(in the rows, 128 means zero)
A single turn carries every row of the set below to another of its rows. Some are shown first; where does it send the rows asked next?
j150: [122 128 145 143 120 144 144 136  99 113 123 139 134  82 111 154 120 145
 124 131 123  90 119 122 128 118 124 155 148 175 133]
j965: [105 138 136 146 156 117 108 154 135 141 131 134 143  67 138 132  78 150
 138 148 133 123 127 114  94 141 120 158 107 151 101]
j830: [108 128 126 112 128 156 108 129 127 155 152 127 141  82 127 126  78 151
 148 152 133 139 123 101 122 146 158 130 120 129 121]
j324: [116 131 146 157 110 160 129 125 100 131 112 162 149  99 117 159 115 151
 134 135 113 104 140 113 127 115 144 132 140 169 140]
j292: [101 144 115 166 152 118  94 160  89 111 138 110 140  89 118 117 105 143
 136 142 134 134 140  95  97 135 130 146  92 159 128]
j395: [104 164 124 131 123 123 121 130 107 113 155  99 128  97 115 131 114 167
 150 136 129 142 135  96 108 123 138 132 112 103 130]
j822: [103 113 128 122 124 152 122 116 103 137 118 120 122  79 126 125 106 163
 166 155 136 129 127 116 125 140 141  96 126 120 104]
j146: [ 99 126 103 119 138 152 101 125  96 129 154 118 132 109 106 128 101 144
 147 159 150 148 145  88 102 130 146 141 115 146 129]
j842: [101 108 131 156 138 145 104 139  68 121 127 134 125  77 128 125  98 156
 164 156 125 138 125 112 119 144 149  99 107 144 107]
j377: [126 161 130 135 112 125 115 139 135 135 136 108 140  65 148 138 104 165
 150 135 123 151 126 101 119 126 125 136 112 118 100]
j982: [109 144 102 164 155 138 109 152  95 105 126 143 127  91 137 156  96 110
 138 161 150 157 148 112 111 131 139 139 111 165 115]
j74: [116 137 160 165 117 146 134 133  78 117 123 156 149  87 114 160 118 148
 133 127 105 117 130 116 132 108 146 147 132 157 140]
j81: [102 151 136 132 152 120 105 139 151 130 139 131 131 100 118 124  91 147
 129 135 146 120 146 119 106 134 146 151 114 119 134]
j485: [ 94 132 121 118 123 145 123 116 108 122 153 112 128  95 108 102  91 142
 154 148 120 127 153 122 121 138 145 111 130 130 127]
j874: [136 127 149 144 107 150 135 144  99 113 122 138 134  85 111 144 120 135
 121 145 118  88 128 120 142 119 129 143 144 166 130]
j34: [135 125 152 143 106 142 132 139  81 115 119 148 142  80 108 152 112 138
 125 144 125 114 133 117 144 101 127 157 146 161 124]
j827: [127 140 136 151 100 154 139 129 104 117 112 136 136  90 122 160 133 155
 134 130 117 100 130 110 128 116 125 132 142 173 132]
j871: [102 164 137 156 150 102 123 154 126 110 109 131 131  80 132 145  86 133
 118 145 147 139 154 133 110 125 125 147 118 139 109]
j469: [101 145 130 151 139 137 117 158  78 126 158 108 140  73 127 130  92 153
 152 153 111 136 105  93 108 149 147 129  93 135 122]
j535: [104 138 121 158 134 149 115 137 106 118 153 159 117 103 144 158 107 114
 136 163 151 156 158  96 119 128 148 156  99 147 120]
j769: [119 124 142 149 159 113 115 148 121 123 119 137 125  65 140 152 105 139
 134 155 149 129 126 143 124 134 141 141 121 133  81]
j846: [124 117 134 164 149 133 100 151  80 112 125 141 121  69 142 155 111 137
 147 159 137 156 130 121 125 134 149 127 105 149  86]
j178: [ 96 149 125 176 111 139 121 145  85 111 155 119 126  93 139 115 116 138
 147 142 119 132 144  88 123 140 138 119  86 142 138]
j144: [109 162 140 117 116 124 133 121 135 120 125 108 125  84 124 130 102 147
 131 141 132 147 162 128 123 119 127 131 131 113 105]
j959: [121 138 117 136 143 156 109 146 103 133 140 125 131  75 143 165 107 131
 149 170 137 161 128  90  99 134 135 155 100 153  95]
j943: [118 131 150 161 112 137 133 135  76 118 116 164 150  90 109 161 106 149
 140 143 117 113 133 115 131  99 128 148 141 153 131]
j420: [113 135 140 132 133 121 133 128 125 128 115 111 125  66 134 139 115 161
 149 147 141 121 121 136 127 131 131 118 129 109  89]
j910: [108 153 126 130  99 119 144 120 121 124 142 103 125  83 134 136 120 149
 132 146 153 145 152 100 127 112 113 153 120 123 106]
j930: [101 140 101 159 134 145 115 140  71  96 155 116 127  92 123 123 104 128
 163 151 119 147 139 105 117 139 142 109 109 150 130]
j560: [132 137 141 154 107 159 141 138 103 113 120 145 131  94 118 160 129 142
 138 148 108  85 131 116 130 122 130 128 137 159 133]
j16: [ 86 149 141 164 143  94 134 148 114 115 148 141 131  85 129 137  89 140
 122 145 151 121 141 118 111 127 125 168 110 137 118]
j597: [131 157 118 146 139 136  93 147 132 115 126 120 128  92 141 147 124 131
 130 142 149 160 158  99 110 120 135 157  99 137 113]
j825: [118 134 142 162 113 156 136 129  96 120 117 168 142 101 114 169 114 146
 148 150 113  98 137 113 125 112 133 132 138 153 135]
j19: [127 128 152 140 120 153 138 130  84 114 129 150 138  82 112 166 123 135
 127 135 122 119 127 117 135 105 137 167 145 165 129]
j615: [ 88 120 121 127 111 146 124 120 122 142 148 119 133  98 119  98  95 138
 135 152 147 113 156 101 123 140 135 130 117 146 132]

j842 -> j822
j910 -> j16
j965 -> j959
And these:
j81 -> j597
j825 -> j560
j74 -> j324
j485 -> j144

